Rows are one point carried round by a steady rotation, each followed by how many ticks it has turned.
The counts run from 0 to 727.
[ 30.8 -22.6 -13.9   0.9   2.3   7.7  27.8  14.8  26.1   6.9   4.5  -5.4
 -12.9   9.8   8.4   7.5  -2.6  18.2  24.7  29.0   0.4  11.8 -12.4  10.6
 -26.1  10.7 -14.5 -13.1  10.3  -8.2  -7.1  -5.9  30.0  33.7  17.1   9.1
  28.5] | 346
[  5.8 -12.9  -4.4  13.6  33.1   0.8  25.5  18.6  19.5  21.4  -0.8  -5.2
  -6.6  -6.7  29.5  -9.9  10.0 -17.4  22.4  16.2  11.5  -5.7  -0.5  -0.3
 -27.2  14.4 -13.0  -6.7   3.3 -12.4  -1.6  22.1  42.2  21.4  19.0   9.6
  22.7] | 705
[ 16.3   0.0   1.1 -11.5  26.5 -16.1  22.5   7.0 -12.1  12.9  17.2 -13.3
  -7.0 -13.3   5.2  10.2  19.7   2.7  42.9   9.2 -24.3 -10.8  -5.8  36.5
 -19.2  19.5  -9.1   8.2  11.0   5.6   2.2   8.5  30.4   3.5  34.1   5.1
 -10.3] | 135
[ -0.2  10.1  -6.9  32.3  28.6  -3.6  23.8  12.9   2.7   4.7  -1.1  17.9
   2.9  36.6   1.8  10.9 -17.2  24.2  25.2  17.4   8.2  15.3   0.5  -1.5
 -12.7   6.7 -23.0 -27.6   4.0 -22.5   5.3  28.8  28.8   8.3   1.7  19.6
   8.6] | 687
[ -6.9   9.5  -7.1  14.2  22.2  -2.8  33.7  21.8  23.2   5.3  13.8  -9.9
 -22.6  -1.0  -7.7 -11.4   2.4  14.1  22.1  12.6   5.6 -10.8   5.0  -1.2
  -9.4  19.5 -26.8  -9.0 -13.1  -4.9 -15.1  38.1  36.9  17.1   3.6  37.0
  -8.2] | 637
[ 27.5 -14.3  -4.9   0.3  12.9 -16.6  18.1  10.1  15.8  28.4   2.2   8.2
 -21.4   0.8  14.1  13.0  12.0  -6.3  40.0  30.3   3.1 -11.3 -18.6  27.9
 -21.8  12.3 -10.4  -1.5   7.7  -4.8  -3.9   4.5   2.8  20.4  37.8  -1.3
  10.5] | 651
[ 35.5  -3.2 -11.5 -17.1  14.6 -24.3  17.6  18.4  23.7  23.2   9.5 -11.9
 -23.2  -2.2  14.7   6.3   9.9  -0.7  38.2  24.2 -13.1 -18.6   7.6  22.6
  -8.1   1.1 -13.9  -7.4   5.4   0.9   5.6   3.8  32.4  13.2   4.9   4.6
  -4.0] | 646
[ -2.8  -7.2   4.4  20.2  16.3 -11.4  21.2   2.3   6.4  -9.0  14.7  -6.0
 -10.7   0.4  -1.5  -6.8   4.5  25.2  10.9  13.6  -7.4  18.8   3.8  10.0
  -4.6   4.5 -17.8 -24.8  -7.6 -13.5   4.3  41.2  62.1   9.7  -3.6  16.8
 -14.9] | 178
[  4.0  -0.8  -4.4  -6.7  23.1 -19.1  16.3  13.0  20.4 -12.1  20.8  -4.2
  -2.0   4.4  41.6  20.7  11.9 -23.8  11.3   0.0  12.0   2.8 -14.4  35.4
 -36.2  -0.5 -21.9  -8.2  -0.9 -21.2  -4.1  -5.9  35.2  -6.1  19.5   9.5
   2.0] | 12
[ 11.3   0.8 -23.0  15.4   4.5 -15.2  29.6  22.4   6.1 -24.3  -4.5  -9.6
 -13.4   2.2  11.2  14.2   8.0   4.0   6.6  10.2 -10.1  28.8 -13.8  25.9
 -14.2  27.8 -31.7  -3.5 -15.1  -9.9   2.5   3.5  35.4  12.8  31.2  18.5
 -10.7] | 403
[ 16.1   6.4 -25.6  20.3  28.4   7.3  27.8  20.1  19.2 -17.2   8.6  -1.4
 -21.8  12.6  -2.0  -1.3  -6.9  14.4  11.5  20.5 -13.5   6.2 -12.3  -4.9
  -1.6  24.1 -28.6  -7.2 -10.8  -6.1  10.1  15.3  30.1  30.6  18.2  14.5
   2.8] | 406
[ -0.3  10.3  -3.4  16.0  30.5 -10.6  16.2  27.7  28.7  15.5  21.9  24.2
  -2.2  24.2  10.1  14.6   0.0  -4.4  25.9   8.1 -14.7  -9.5 -17.9   6.6
   1.5  -3.4 -26.4 -25.9 -13.3 -22.3  -8.5  32.2  17.4   4.5   6.8   3.3
 -12.6] | 382
[  8.1  -7.2  -2.2  12.1  18.1 -16.5   1.2   8.6   1.6 -17.1  10.7 -13.0
  -2.4  13.1  30.8  -7.7  -5.3  12.8  32.1  18.2 -23.0  15.8   4.7  14.7
 -10.9  -9.2 -22.9 -22.1   0.1 -29.7  24.8  19.6  46.6  -4.2 -16.7   5.4
  -6.5] | 616
[  0.2  11.3   8.4   0.2  36.9 -12.3  15.9   9.8  25.3  14.5  -4.2  13.0
 -10.3   1.2   5.9   4.9   9.8  20.4  40.8  -4.8  13.4  14.1 -11.3   8.6
 -23.1  33.3 -13.9 -14.5   2.6  -1.5 -12.0  34.8  15.1   5.6  37.0   8.6
  17.0] | 503
[ -0.3 -13.1  -2.4   5.2  11.6  17.5  20.5  14.7  13.2 -12.2  19.6 -14.3
  10.1  22.1  14.4  21.1 -10.9  13.0  18.8  -5.5  -7.8  29.1  -6.7  14.7
 -27.7   9.6 -25.9 -10.5  15.8 -20.7   1.3  -7.6  40.5   0.4  25.3  26.8
   7.7] | 605
[ -4.5 -10.2 -13.0  29.9  24.6   2.9   6.4  -0.8  -9.0 -18.2  32.1  12.4
  -9.3  19.0  14.2  -2.7   6.3  -0.1  27.1  36.5  -9.8  -5.3  -4.2   5.8
 -18.1  -1.4 -23.0 -22.1   5.3 -25.5  23.0  19.3  12.0  15.2  20.6  16.5
 -17.0] | 540
[  1.2 -11.5  10.2   7.7  31.6  14.0  23.3  15.6  15.8  -9.4  26.6   3.2
  -4.1  20.8  16.3  11.4 -14.3  -6.9  16.9  13.7   3.7 -11.6 -22.9  13.2
 -34.1   7.7 -21.3   5.4   3.8 -30.9   0.9  10.6  28.5  11.3  17.9  -0.9
  23.0] | 528
[ 16.3   7.9  -1.4  12.8  31.9 -23.5   3.2  -4.6  11.5  -2.8  20.8 -11.1
  -4.8   5.9   4.8  27.6  12.1   6.0  17.0  10.2  -7.3  30.8   3.5  25.8
 -11.6 -17.7 -22.6 -18.1  24.0 -11.1   6.9   5.8  43.2   2.3  -1.8  11.3
  -1.8] | 238
[ -4.6  -4.5   9.0   7.0  31.4   0.4   7.3  -7.3 -12.3  12.0  38.2  -8.8
   5.2  -2.9  -3.0   5.6  13.4  14.0  42.5  10.5   2.5  -0.8   6.2  21.8
 -29.6  -4.9 -10.1  -9.2  22.9 -16.0  -2.7  14.0  22.4  -4.1  23.2  25.9
  12.1] | 368
[ 25.8 -12.4 -16.5  11.6  19.9 -29.5   7.6  15.8   8.0  36.5  -5.2  -1.3
 -18.3  -2.2   1.0  -7.0   3.9  11.5  46.2  26.0 -14.6  -9.9   4.8   6.7
  -0.5   6.2 -14.3 -25.4  -1.4  -5.2   4.3  19.5  31.1  18.5  -1.4   7.4
  -7.4] | 566
[-17.4  -9.2  17.9   8.3  22.9 -10.7  -0.2  14.4  13.8   1.6  20.8 -13.7
  -8.1  13.8  -6.2  18.7  -2.9  12.6  38.8 -11.9  -6.2  16.3 -15.7  31.9
 -20.0   4.1 -26.2  -8.9  -9.2 -38.1   6.5  19.6  23.7 -14.7  18.6  16.4
   1.7] | 300
[  7.7 -12.0  -9.6  -7.3  18.4  -3.4  19.1  15.4  27.2  -6.5  11.5   3.2
 -24.0  -1.2  28.5 -17.1   7.9   0.6  25.0  12.2  14.8 -13.6 -23.7   8.7
 -37.3  32.0 -16.1  -3.6 -11.4 -14.2  -5.7  16.1   9.9  23.9  29.9   9.2
  17.3] | 272
[  5.7 -19.0  -4.6  16.8  28.5   4.5   8.3  17.4  23.9  -4.0  15.0  12.5
   2.1  25.7  26.6  -1.8  -4.1   7.5  27.5  12.9 -22.8  14.3 -11.1  -3.4
  -3.5  -2.0 -23.2 -37.4  -7.6 -23.9  22.2  30.8  31.4  12.6  -3.8  -0.6
   0.6] | 614
[ 10.5   5.8   8.6   1.3  18.0   5.7  37.5   5.9  -2.0  15.8  25.9  16.9
   4.7  12.2   6.9   9.6  -4.4  20.1  41.6  22.6 -14.7 -11.9   0.3   2.4
 -13.6  13.9  -4.6  -8.4  16.4   1.8  -5.6  25.2  32.7   4.3  27.5   9.3
 -22.2] | 515
[  5.1 -15.3 -30.3  24.8  24.2  -5.5   2.9   4.1   1.7 -11.1  30.3  12.0
  -9.3  16.5  23.6   0.1   9.3  -1.8  24.5  36.0 -14.3   1.1  -2.8   4.8
 -18.6 -10.5 -23.2 -32.6   3.6 -31.8  18.1   3.5  12.7  15.0  13.3  18.1
 -13.2] | 541
[  4.5   5.2 -16.7  13.3  21.6 -21.7   2.4   2.6   0.2 -20.4  22.9  -3.9
   0.8  14.9  10.6  16.0   5.8  10.9  35.7   7.3 -28.9  30.8  -5.2  20.9
  -8.3  -8.5 -32.6 -20.7   9.2 -20.0   1.7   3.4  23.4  -9.7   7.6  17.9
 -33.3] | 232
[  1.7  -5.4 -15.5  14.6  11.1  -4.8  12.5   6.3  -7.0 -17.8  24.2 -15.7
   8.5   2.0  17.3   2.2  34.5   1.9  26.5  28.3 -22.4  20.2  12.2  20.5
 -16.3   0.8 -26.4 -13.9  21.1 -13.6  19.0   3.7  28.0   3.9  17.9  33.5
 -11.9] | 544
[ -0.3 -28.8   2.2   0.9  -1.0   7.6  19.8   5.5  19.7 -11.2  22.4 -22.1
 -24.3  -2.2  -0.9   5.4  -7.7  29.1  19.3   4.9   3.4  21.4 -15.8  17.7
 -30.6  18.4 -16.3  -4.0  -2.5 -13.9  -8.9   4.3  38.2  18.7  31.5  24.4
   4.7] | 349
[ -3.1  -4.1   0.9  15.0  24.3 -13.2   8.2  18.2   7.0  18.7  -6.3  -0.1
 -16.1   0.7   0.5 -16.2  13.0   9.9  52.9  19.0 -13.7   3.8   8.7  -2.0
   3.6  20.4 -21.8  -8.6   2.5  -7.1   5.1  40.4  23.9  14.8  20.6  13.1
 -15.7] | 564
[ 22.4 -22.1 -20.1  21.6  -0.1  -9.8   5.4   8.9  17.9  -1.2  17.7  -7.5
 -21.8  13.3  12.5   9.4   8.1   1.9  21.3  43.8 -11.3   1.2   0.8  14.7
  -6.7 -15.6 -23.0 -21.5   7.7 -20.0   6.0  -2.6  23.5  27.9   1.9  19.4
 -13.5] | 29
[ 17.1   0.7  -8.8  26.4  24.1 -39.8   9.3  -1.3 -23.3   7.1   9.2   7.8
  -0.8  -1.2  10.9  16.9  15.7  -1.0  34.8  15.4 -16.1  11.7  -5.8  29.9
  -6.8 -11.7 -20.0 -17.9   4.0 -22.9  -0.3  14.2  33.9  -8.0  10.2   4.0
 -26.6] | 311
[  7.6   5.9  -3.9   4.2  14.9 -27.2  20.7  10.9  24.6  -6.0   1.6  -6.7
 -37.9   9.0  14.6  16.3  -5.2   2.7   5.3   7.9  10.8   4.2   1.1  23.0
  -8.3  17.1 -17.5 -11.8 -14.6  -7.0  19.2  17.3  45.4   9.7  20.1  16.0
 -36.2] | 330
[-13.0   0.7   3.4  23.4   8.4  -4.0  10.4   6.9  29.9 -10.0  16.6 -10.8
  -5.5   0.3  -1.8  12.6  33.7   4.1  15.2  20.0   5.4  32.6  -3.8  23.9
 -13.8   6.6 -32.5 -13.7  14.0 -15.2  -0.5  22.8  25.1  13.9  23.7  25.0
  14.3] | 551
[ -4.6 -11.1  -6.3  31.7  16.8  -1.9   7.3  21.6  10.6   0.6  -6.4  -6.3
 -27.8  13.9  -5.7   4.1  -0.8   6.7  18.3  28.8   3.8   7.9  -9.6  12.6
 -13.6  18.7 -31.4 -11.0  -5.9 -26.3  23.2  19.8  17.5  28.2  34.7  13.4
  23.5] | 479
[ -5.5  -9.8   4.0  15.0  18.4  22.9  25.9  14.9  19.8  -5.6  24.2  -5.1
   9.0  24.4   1.4  23.2 -11.6  16.4   4.6   2.6  -9.1  24.4  -8.1   9.6
 -20.4  11.5 -20.9 -12.8  12.6 -19.4  11.4   6.3  43.2   4.9  25.2  22.2
  15.4] | 606
[ 28.7  -3.3 -11.7  -3.6  31.8   2.9  19.2  -1.9  -0.2   1.2  23.2   9.0
  -0.7  24.4  24.5  14.3  -8.7   3.7  41.9  36.2 -10.7 -11.4  -4.4   9.1
 -29.1   4.2 -11.6  -3.2  36.5 -11.5  16.0  -7.1  10.0  11.5  19.8   5.5
   1.6] | 596
[ 16.6  -0.5 -10.6  20.5  19.6 -14.0  21.2  15.6  27.2  16.3   9.5  14.0
   6.9  16.3  28.9   1.1  -0.7   3.2  26.5  20.8 -12.7  12.5   6.7  -6.9
  -2.6 -11.6 -20.7 -34.7   5.8 -11.8 -10.6  23.6  42.1   9.4 -11.9   7.0
 -19.1] | 694
[ 26.9  11.0 -20.2  -8.4  19.8  -6.2  38.1  21.2  10.4 -11.9  15.9   0.9
  -5.7  21.1  -1.5  31.1 -20.3  16.8  18.7   2.3 -13.9   4.6 -16.5  28.6
 -22.7  14.4 -24.1  -4.0  -6.3 -10.5   0.2  -8.8  29.5   1.6  19.2  15.1
   5.0] | 146
[ -3.3 -12.9   9.5  -5.6  22.5  10.9  16.2   7.7  13.9 -17.7  22.5 -12.4
 -15.4   7.0   2.1 -20.8  -5.6  37.9  47.0   3.5 -19.1   1.8  -8.8   0.9
 -17.8  24.3 -14.4  -8.3  -2.9 -16.9  10.5  30.2  30.4  10.0  15.7  11.0
   2.5] | 356
